Rows swapped in pairs by one turn or mirror: which row each one swaps with
The rows were stretched afterwards, more along some directions than others.
q598: [-12  -3  13  -7   1   7  20  12   5   0   3   5   1 -19   8  -4  22 -15
  10  12   7  24   0 -11   0]
q837: [  1  -1  18   0  -7   1   8 -16  10   1   3  -3 -14   8   4  -5  -7 -17
   5  -5  14   4  28   0  -8]
q342: [-11  16   5 -15 -12  -9  -8   6  17  -5  -9  11  -6  -3 -20   8 -19 -13
   0   5  16 -12  12  23  20]
q748: [-29  -9 -29 -12 -15  -2  -8  26 -10  -1   9  18  -8  25  -6  17  -8 -13
  -2   7  -7 -22  -7  23   3]
q466: [  6   3   0   7   3   5   0  13 -17   2   4  16  13   1   1  24   6   8
   9  20   0 -15  -7 -10  11]
q693: [ 25   9  -6  18  -2  -4 -19 -10  15  14  -2  -3  14 -18  11 -16 -24  19
 -11   2   6 -12 -12 -10 -12]
q951: [  2 -14   8   9 -10   7  -1   8 -35 -15  18   5  20 -11  21   1   8 -17
   6   4 -13  -1  -4 -17   2]
q215: [ 14  15   7  15  -3  -2   1   8 -13 -17 -20   4  14  -6   6 -12  -1   3
 -11  12 -16  -2  19   3 -27]
q597: [ -6 -10  10 -18   8  -5  13   4  -7  16 -11   2 -14   9  -4  20  15 -19
  13   7  -8  17  15   1  -4]
q100: [-13  16  -3   4  11   5   4   8  -6 -29  13  -1  16   2  20   0  19 -32
   2 -19 -16 -17   7 -17   3]
q109: [-16  24   8  -5  -5   1 -16   4 -12 -26 -13   7  -5  -2  -7  10  -4 -15
  15 -10   3 -12  14   4 -11]
q557: [ -5  14  -7   0   3   9  -2  15  16  -1 -13  15  -5 -10  -6  10  10 -27
 -11 -11   5 -16  13  24   4]
q905: [ 24  -6   4   6  -2 -13 -23   8   2  14  -3 -16   8  -7  -3 -14  -7   3
  -3   9  -5   8   1  -5  -8]
q343: [  5  -9 -22  11   4   3  -9   8 -11   6   8  10  13 -14   3   2  13  -5
  -5  15  -9   5 -10  -8  -2]
q654: [  2  -9  -2   7  -6 -12  -4   7   1   8  20   7  -1   6   2  -6 -28  15
   3  17  12   9 -17  -1   2]
q749: [  8 -15 -13  18 -10   0  -6   4 -15  11  13  36   0   0   7  22  -8   9
  -5  11   7  -7  -6 -16  19]
q591: [ -2   9  20  -4   5   2  -9   7  16 -12  -9   7 -11 -19   4  22   8 -24
  -6  -8  14   7   4   0  23]
q330: [-15   6  -2 -11   4 -10  -9 -17  12   7   6  -1  -4  -2   0  -8   2 -18
  -7 -24   3  18   1   0   3]
q672: [  8   4   3  -4 -23  -8 -21  -4   9  -3 -14   3  -6  -1 -11  -6 -13  23
 -10  -9  18  10   9  12  -3]
q810: [-15  14 -13   1 -16   7 -13  -1   1  -7  -3  17  -3  -2 -12  24 -11   9
   7 -11  23  -9 -15   3  21]
q615: [ -4 -15 -13  -4  -5   4  -9   9  12  27  23  25  -9  13  -9   3 -17 -11
 -21  24  13  -1   3  14   2]
q747: [  0 -24 -11  12  -5  -1   9  17 -35  10   9  15  11   2   8   0   8   4
   9  33 -16 -10  -2 -11 -25]
q801: [ -4  14  -3  23  -2 -10 -16  15 -33   7   1  13  16   7  -9 -10  -6   8
   3  27 -23  -1   4  -2  -9]
q537: [-10  -7 -19  19 -13  -9 -30   8  -5  21  38  14  14   9   4  10 -19 -11
   4   7   9 -21 -11  -1  19]
q474: [  0  -9   3   4  -3  -5  -7   5 -19  -5  16  -6  12   9   0  -4  12 -30
   0 -10 -20  15  25  -3 -13]
q865: [ 16  -8   9   0  -3   6   9  -5  12  24   5  -7   5   1   5 -20  -3 -17
  -4  18   2  16   8   0  -6]
q713: [  3   2  -8  22   0  10  -9  24  -4   1  11  16   2   2  13  10   2  -7
  -6  13  -5 -16  -4   1   9]
q627: [ 19 -12   5  -1 -13 -10  -9 -15 -17  -6   5  -3   6  16  16   6 -13   5
   5  -5   0  -6   3 -10   1]
q127: [  9 -12  -2 -10 -14  -1 -16   1  26  12  19  11   2   5   0 -21 -22   3
  -7   1  13  -3 -21   4   4]
q587: [  2  -2  19   4  -7 -11  -8   0   0 -15  19   0  -1  -5  26 -20   7 -13
 -17  -8  -4   7  -9   4 -16]
q986: [-24   2 -11  -1  -4   7 -11  20 -20   6  -1  28  -7   2 -23  41  -4 -14
  11   5  -5   6   7   7  13]
q520: [ -2   9   6  -2  14   3  10   3   3  10 -13 -21   4  -7   5 -10  32 -13
   5  -8  -9  15   5  -3 -12]
q875: [-29  11   1  -4  -4  -4  -9  -1  -7   3  13  17  -4   3  -3  10   9 -13
  15  -8  12   8 -27   2  27]
q867: [ -9  -2 -19  17  -7  -8 -26  15  -9   4  21  18   5   3   4   4 -11 -16
 -19  -4   3 -11  -3  21  15]
q262: [-35  21  11 -17   0 -16 -19  -4 -14 -13  -8   0  -8   6 -11  19  10  -8
   7 -27   7  11  10  12  10]
q972: [ -7  18  -5  -3  -7   4 -17 -19  12  16  -1   9  -2  19  -6  15 -20  -2
  -1 -11  16   2  -3  13  25]
q410: [-16   8   5 -23 -13  -6  -5  28   0 -15 -29  22 -14 -11 -20   9  -3   7
 -14  11   4  -4   0  21 -11]
q325: [-26   4  -3 -13 -18   8  -9  -4  -2  -8  14  17 -13  28 -18  19 -10  -6
   0 -13  13  -8  -1  11  23]
q360: [  6  20  -1   9   7   3  -5   4  11   8   3  10 -17   4  -5  -1 -17   4
  -1 -11   3 -19 -11   1  -6]
q550: [-16   9   7  -6   3  -3   1  -5  21  14  -7  10  -9 -24 -12   7  15 -13
  -7  -4  13   9   7   6   3]
q683: [  1  11  10  -4   3  14   1 -20 -10  -8   8  15   6  12   8  -2   2  -7
  -5 -17  -3  -5   2 -13   1]
q298: [ 15  -4  -3   8   2 -15 -19 -14   9   0   5 -23   7  11   8 -25  -7  -3
 -18 -19  -3   1  13   3 -16]
q732: [  7  13  17 -16   2 -15 -25   0  17  28 -35  -4  -8  -1 -18 -19  -1  22
  -6   6  -1  17  -3  12  -8]
q158: [ 30 -24  -1  -7   3  11  -1  12  20  29   3   6   0  -2  -1 -15 -11  -2
 -23  22  -3   2  -5   9 -21]
q705: [-19   7   3 -14  -4  -1  -1   0 -10 -11   3  26  -1 -11  -1   8   5  18
   3   3  15  -1  -7  -4  18]
q126: [ 12  -2   7 -12   0 -16 -18  -5  19  26  -9 -15   8  -3  -9 -20 -18  30
  -4  15  -2   4 -24   0  -1]
q811: [ -6  -7  -6   0  -8   5  10  12 -26 -16  10  29  -3  -7   8  16  10 -24
  -6  -1  10  -1  17   3 -13]
q714: [  7   5  -4  12   0  -2   3 -11  18   1  14  12 -13  -3  -1  -2 -11  -1
   2  -2  19 -10  15  -4  -7]
q389: [-22  31  -1   0  13 -10  -9  -1  -5 -12  -8  -3  13   5   8  14   3 -34
   0  -8 -12   7   6  10  11]
q762: [ 14  -7   9  -2   4  12   4  10   0  14  14  -1   7   7  25 -27  -1 -13
  -5  13 -11  17 -13 -16  -8]
q995: [-26  25  -1   4   7   4  -2  13  -7  -1 -25   8   6  -9 -21  24   4 -19
  18  -5 -13  14  11   4   6]
q602: [ -8  12   3 -16  -4   3 -21  14  36   0 -20   4  -9 -24 -17   5   1 -18
 -13  -1   9  -6  -7  36   6]
q224: [ -5  40  15   6  13   8   5 -14   4 -31 -10   2   4 -15  13  -7  -1 -19
  -2 -25  -6   1  15 -12  -2]
q577: [-15   8   9 -10  14   2  18  -2  -1   3  -1   2  -3   6   0  -2   5  -3
  -2  -3  -6  12 -17  -6  -4]
q285: [ 21   9   7   9  -3   3 -24 -11  20  28 -18   0  -7   3   5   6 -15   0
  -1   2   9   5 -12   2  10]
q608: [  9  11  -1  12   0  11 -13 -16 -11  10  24  17  16  16  20 -10 -13   3
  -8   7   3 -17 -18 -23  17]
q160: [-11   3   2  17  -6 -12  -2   8 -27  16   6  20   0  -3  -5  13 -12   5
  -2  22   3   8  -3 -11   1]
q817: [ 12  10  12   3   4  -6 -10  -7  11  10 -13   7  -3 -20  20  -5   7  12
 -10   5  13   3 -29   0  -1]
q774: [  1   4  10 -14  -1  -4 -11  13 -15   6 -17  -1   1   3 -10   8  -7  12
  -3  -3  -5  -1 -10  12  -4]
q642: [ -2  -7   7  -2 -16  -1  -8  14   4 -10 -10   2  11 -23  -4  -1  -5 -13
  -1  -1   5   1   1  14   4]
q179: [ -4   0   9   6  -5  -1  18   6 -27 -15  11  14   9  13  23  -7   7  -6
   1  14 -21   5   3 -32  10]
q416: [-10  10  -2  18 -17  10   1  14 -32 -25   3  29  -7   0   7   0   5 -12
  -4   2  -1 -11  16   0 -14]

q466 is swapped with q811
q995 is swapped with q642
q748 is swapped with q179
q654 is swapped with q875
q837 is swapped with q285
q126 is swapped with q330
q416 is swapped with q713
q262 is swapped with q905

Rows swapped in pairs by one turn or mirror: which row each one swaps with
The rows were stretched afterwards, more along some directions than others.
q322: [-38 -20  32  -6  15   4  22  15 -21   6 -12 -30 -28 -18 -15 -10  -7   4
   2  -2  11  11 -10 -14  16  11  -1  20  -7]
q4: [  2 -11  18  12  -5  -1   4   5  29  21 -17  -6   5   9  18 -17  -4  -9
   8  28 -12  -7 -12  12   3 -22   8  22  -3]
q542: [-14  -6  19 -15   8 -12   1  11 -10   5  21 -15 -17  -8  -4  15 -20  39
   7  14  11   2 -36  11   0 -30  -8   3  20]
q790: [ -9 -15  12  -3  13  19  -4   9   8  29  11 -10  -2   7   6  10   2  18
  13  12 -13 -14 -33 -13   9 -29   7   5  31]
q390: [-19 -23   7  -6  14  -5 -12  -6 -36   5  -7  -4 -15  -1  -5  -2  10   7
   7   7 -13  36  -1  -8   3  -7  -8   6   3]
q436: [-19  -8  10  13   6  -3 -32  -5  -2  19 -19  21  13   3  10  -6  11   1
  -4  18  -8  12   1  -4   6  -5   0  -6  13]
q222: [ -9 -34  17  -2   6 -18  -8   1  -1   3   0  -4  -4   3   6  -5  -1  24
  19  37  15   0 -12  -7   6 -33   1   5  -6]
q148: [ -9 -30  -4 -10  14 -21  20  -6  -1  13 -11 -18  -3  -2 -11  -7  12  25
   1   4  29  -4   1 -16  15  12 -11  42  -2]
q3: [-29 -24  17  18 -10   5  10   5   9  16 -13  -3 -15   7  -1 -16   2 -15
   7  10 -29  -2 -11 -24   5  -3  17   6 -15]
q617: [-20 -30  30  -4   9  -5   6   6  16   0  10 -24 -14 -17   3   5  -2  25
  -2   3  10   0 -16  -3  -4 -22  -8  22  -3]
q326: [ -7  -3  38 -12  24   5 -16  32   1  14  -1 -19  -9  -4  10  -3 -21  -4
   7  26  10 -13 -28  -3  24 -21  14  16   3]
q632: [-22 -40  14  -9   8   5 -29   4 -25   3 -35 -11  -9  -7  -4 -14   9  14
   1  24 -14  28  27  15  21  -4  14  29 -14]
q102: [-10 -17  19 -13  -1  -4  -1  14 -15  13 -10  -8  -9  -9  -6 -10 -14   7
 -11  12  19  -5  -3  22  12 -29  13  -4  -8]
q94: [-17 -30  15 -12  11  13  17  16   7  23  20 -22 -25  10  10   1  -2  10
  11  -4   8 -19 -30  -2  11   1  -8  11  -3]
q134: [ -6   1  23   0  12  19   1   3  -7  -5  12 -21 -20 -15   0   1 -29   8
 -16 -10  11   3  -9  10 -11  -4   5  23  -1]
q509: [ -7 -17  13   8  13  -9 -10  12  -3   7  24  -2  10  -3   2   1 -10  28
   4  17  22   2 -22  -9   4  -9 -11  -7  14]
q852: [-16 -15  16   6  28 -10  -3   6 -21   7  -8 -11 -20   7   0 -25   9  23
  -4  30   0  30  28  21   7 -12  14  14  21]
q895: [-19  -1  43 -12  -2  10   8  13  -1  10  14   2  -8  -6   2   5 -26  15
   0  10   2  -2 -16   3   8 -34  23  -1  12]
q937: [ -9  20  16  19   2  14 -16  13  -7  27 -13   7 -12   0 -10 -21 -23 -23
 -19  16  -8  19   9 -25   6   0  24  -1  -8]
q439: [-22 -14  23  -2  14  -5  15   2  -2  -6  17  -7  10 -14  -3   5 -10  -1
  19  -9  26  -6 -38  -7   1  -9  -6   4  -5]
q253: [-14  -5   4 -25   0   0   1   3 -20   8   1 -21  -9  -7  -9   1 -11  26
  -5  -3   3  -8 -22  25  16 -12   0  19  -3]
q825: [-34 -31  12  17  30   9 -20  11  -5  16  -8   8 -12   5 -10 -12  24  14
  -6  -4 -11   6  -7 -14  11   8   1   0  -1]
q603: [ -3 -17  30 -17  -3  18 -14  22   7  -5 -13   3  -1   9   9  -4 -10  -1
  -1  -8 -31  -1  14  -1  10 -16  21  17   4]
q789: [-25 -25  43 -25  11   6 -19  34  -3 -11   7   7 -12 -13   5   8   3  19
  -5   3  -2   0  12  15  17 -15  21  -3  12]
q106: [  1 -18   5  -1  12  -1   6   7   7  15 -30 -18   5  -6  16  -5  15 -19
   6  30 -11   3   8  14  19   0   4  20  24]
q43: [-26 -29  26   2  -2  -3   6  -7   3   5  -8 -16 -16 -15  -5 -10  -9 -20
  28 -16  -2  -3 -13 -12  -1 -16   6  18 -30]
q983: [  0   4  21   5   4  11 -10  -7  -3   4 -13 -19  -3   8   6 -12 -20  -3
   8   5  -6   7 -23 -24   1  -9  -9  23  -1]
q18: [-28 -16   6  -4   0  -1   8 -12  -8  18  -5 -44 -15   5   7 -13 -10   1
  13   7 -12  12 -18   0   1 -11 -16  20  -2]
q635: [-42 -13  31  -3   2  17   1  15  -7  18 -17 -30 -21   9 -12 -26 -14   5
  -7  18 -19   9  15   4  14   2  20  26  -7]
q595: [-26 -28  25  -5   0   1 -18  11  -9  -9 -36   3 -12  -3 -13   3  12  -3
 -10   9 -26   3  -4  -3  10   0   9   7 -18]
q214: [-13  -9   7 -33 -15   1 -19  19  -3   3 -17  -9  -7  -7  18   1  -4  13
   7   9 -12  13  14  20   6 -20   5  13  13]
q200: [ -4 -22  29  -2  16   7  -3  16  12  18  27 -18 -13  12  31   3   2  17
  15  20  -2 -13 -23 -11  12 -22   6   4  31]
q77: [-32  -7  20  11   1  -5  -2   7 -10   2 -10  -1  -8 -15 -19 -13  21   7
  -8   4 -27  18  28  24   2  -8  15  -8   5]
q911: [ -2 -28   2   6   0  -7   0  -7  -8   5   1 -16   3   7  16 -18  -6  -2
  23   4  -1  -9   0   8  15 -20  11  20 -24]
q140: [  5  -3  22 -20   2   5 -13  21   4   6  -2 -18 -10  10  38  -3 -17   1
  23  27 -15   8  -1  21   8 -41  12  11  19]
q254: [ -4  -6  10  28  22  -5  -3   1  -4 -10 -10   4  -8  10  -6  -4   7  17
  -6  20  -9   6   3  16  -1  11  -3  17   8]
q136: [-13 -16  15   1  25   7 -20  15 -20   9 -23  12   2   2  -3   3  -2  21
  -1  18 -16  22  -1  -6  25  -2   2  -6  11]
q485: [-23 -21  16  15   6  -5  -4 -18   3  18 -17 -14   7 -20  -6 -12  16  -7
   0  11   6  -4 -13  12   1 -21  11  15   3]
q493: [ -5 -13   5 -14  20  -7   4  11 -15   5  10 -19 -10   3   2  -3   8  46
  -2  32  24   7  -7  23   2   1  -9  20  13]
q779: [-23 -23  29   1   9  25 -18  10 -17   1 -28   7  -1   0 -13 -22  -8 -13
  -6  -4   0   7  19   5   8 -15  19  18 -32]
q523: [ -1 -14  21   4  10 -11  -9  15  17   2 -15  21  18  -4  15  14  12   3
  -3  37 -13   5 -12   7  10 -23  10  -1  32]
q696: [-21  -2  30  -4  17  23 -18  14 -27   5 -15   8 -13  -9 -23  -6 -13  17
 -27   4 -12  19  26  15  -3  -5  29  17   4]
q743: [-16   3  12  11   9  14  14 -11 -13  17   4 -19  -3  -8  -2 -24 -10 -20
   8   2  24   7  -1   8   9 -13  13  20   2]
q304: [-15 -26  10   0  29  22 -11  18 -12   2 -16  -1   1   0   5   0  -7  20
 -13  19  -6  23  -3  -5   0   6 -14  16  18]
q245: [-10  16  21  -8 -18  12   3  17  17  13  -6 -14   6  -8   7   1 -17  -1
  -4   6 -20   3   1   6   2  -6  14   6  11]
q353: [-17 -19  11 -16  12  33   6  25  19  23 -12 -29  -8  14  10  -4 -11  -8
   8   0 -18 -10 -16   2  20 -10   8  14   7]
q8: [-25 -18  17   9   5  16   5   3   6   3 -22  -9  -7   1 -22  -9   9  -1
  -3 -10 -33  -7  13  -1   9  14  15  15 -11]
q878: [ -9  -1   6   0  15  29  12 -12  -6  10 -11 -23  11  -6  -5 -16  -9 -28
   5 -13  10   0  -1  -8   3 -12  14  18   7]
q526: [-28 -15  26   8  24 -16  -2  -8   4 -10  19 -18  -2   6  -2 -14   4  24
  -5   8  18  -5 -10   9 -13   0 -11  13  -5]
q988: [-25 -13   6   7 -10 -12  25  -8   0   3 -10 -16  -2 -13   2  -8  -4   1
  14  19   7  12  -6   7  -5  -4  -9  29 -10]
q772: [-22 -15  48 -22   4   7   6  16   8  -5  -3 -20   5  -7   5  -6 -23  10
  -3 -17   1  -9  -4  -7 -14 -15   2  25  -4]
q103: [-12 -13  23   2   1   4  14  10  14  -3  15   1   8 -20  16   4 -26   5
  14 -17  17 -24 -19   0 -12 -18   0  -2  -7]
q561: [  5 -16  12 -30   4  -3  -4  19  -7   7   4 -14 -15  -5  19  11 -13  27
   2  13 -14   4   2   0  21 -18   8  13  36]
q24: [ -6 -15  31 -10  -9  -7 -23  24   9   6   0  -3   2 -11  27 -13 -12   9
   7  12   3  -9  14  24  19 -25  15  -6  -2]
q998: [-28 -27  15  -8  10  -2  12  18   7   0  17  -4 -12 -11  11   5 -15  32
   9   8  21  -7 -13   6   6  -5 -10   4 -10]
q199: [ -4 -16  -4  -4   8  -6 -15  14 -20  22  -4  10   4   4 -14   6   1  30
 -15  18  11  -6  -8 -11  12  11   1   2   6]
q645: [-13 -14  10   0   4 -18 -11   1 -19  17 -10  -2  15   5  -4 -16  -7  22
   8  22   2  -4   4   8  11 -24  10   0  -1]
q302: [-12 -24 -14  -2  17   5  11 -12  -8  -5 -15 -29  -3  12   2  -5   9  20
   6   4  -5   3  -1  12   5  16 -15  41  12]
q104: [-17 -28  24  26  20  -2 -10  -3  14  -4 -33   5   8 -18  -7  -9  26 -14
 -10 -10 -11   1  15  -8   5   2   3  11   2]
q861: [  9   3  11   9  -2 -17 -17  -6  -1  -2  16  -5  14  -1   1   3 -10  30
  -5  16   8 -10 -10  21   0 -14   3   1   8]
q563: [-33 -34  11   8   1 -14   7   3   5  17  -6  -4 -11 -25  -2 -17  13  -9
   5 -19  23   4   6 -15   5   1   2   2 -20]
q137: [-20 -19   3   8   9   5   9 -24 -21   4  -2  -6   4  -9   0 -13  -5  -5
  16  -4  12  20   2  -9 -16 -18   1  18 -14]
q355: [-30  -6  16   3   2  13  10   6 -16   8  -2 -18  -8 -14 -23  -2  -7   0
  -3  -4 -12  18  -3 -18   3   3   1   9  -8]
q369: [-28 -17  29  -4  27  27  -5  12  -3  11  23 -15 -18   9  11   7 -18  15
   8   5   4   6 -38 -13  -3 -12  -7   1  19]
q656: [-27 -21  37   7  14  22  -8  22   1  -4   6  11 -13   1 -15   5 -21  -1
   0   1  -6 -15 -20 -16   6 -14  18  -4 -26]
q397: [-16 -18  22  21  14 -19   8   3  14  -1  12  -4 -18 -12  -3   9  20   5
   2  10  21  -3 -17   7   5  -6 -13   0   5]
q916: [-23 -24   7 -10   9 -11  16 -13 -13  -3 -32 -15  16   0 -22  -4  17  27
   1  18  -3  11  19  16   5 -12  -1  29  10]
q869: [-34 -18  24   1  -9   4  13  -7  19   3  19 -19 -29  -3   4  -6  -5 -11
  18 -12  -2  -5 -10  -2 -11 -11   5   6 -18]
q909: [-26 -14  53  -9  16  -7 -22  25  -9   0   6 -29 -15  -6  18 -12 -13  23
   6  30  -4   8  -9  20  18 -28  14  16  24]
q562: [-24 -31  20 -20   5  17 -17  10 -18   2 -43 -18   3  11   6  -4   2   6
   8  19 -30   4   1   2  19 -12   0  27   9]
q12: [-21 -22  34   1  -6   8 -17  18   6  -7 -10   0   7  -4   2  -6  -7  16
  -6   3 -19  -4   8  14   7 -13   3   3  11]
q944: [ -5 -23  26   3   8 -21  -9  21  -1  -5 -17  15 -10 -14   5  -9   2  19
 -20  16  15  13  17  10   5  -7   8   1  -1]
q504: [-20 -14  19 -12  -1   7   4  20   6  -9   9   3   0 -29  -2  12 -12   4
  11 -17   9  -5 -13 -11  -2 -18  11  10   4]
q564: [ -9 -20   4  11  26  -2 -18  10   4   4 -22  -8   5  -3   6 -10  31   3
 -17  11  -8  -2   9  29  15   7  -4   8  11]
q543: [ -8  -6   1  11   1  20   5  -7   8  16   0  -8   5  -4   9 -23 -24 -31
  18 -14   0  -9 -15 -19  -3 -21  10  10 -23]
q930: [-11 -16  10 -14   5   4  18  10 -10   4  16 -16   5  12  12  -4 -33  27
  18  22   3   1 -13  10  -8 -21   3  16   4]
q628: [  0  -5  -2  -2  -8  -4   0  -3  21  12  13  12  16   5  28  15  -1  -2
  23   8  -1  -4 -28 -12  -9 -15  -8 -11  14]
q985: [-24 -11   7  -1  15  10  -2  28 -15  10  -6   4 -13 -12  12  -2  -6  13
 -20  22 -15  30   9  -1   3  15  -1 -10  10]
q507: [ -1 -35  12  -5  -1  -2 -17 -10 -19   3 -21   4  -3   5  -5   0  -8  -3
   0  -1 -16  15  -3 -19  -4  -9  -5   8  -6]
q321: [-14 -20  24 -19  10 -12  -7   7 -19  -2 -19 -15 -14 -30 -11   8  10  16
 -26   1   2  16   5  22  14 -13   9  25  22]

q12 is swapped with q77
q493 is swapped with q983
q909 is swapped with q916
q214 is swapped with q254
q4 is swapped with q253
q369 is swapped with q137
q790 is swapped with q743
q326 is swapped with q148
q140 is swapped with q302
q861 is swapped with q245
q561 is swapped with q106
q3 is swapped with q102

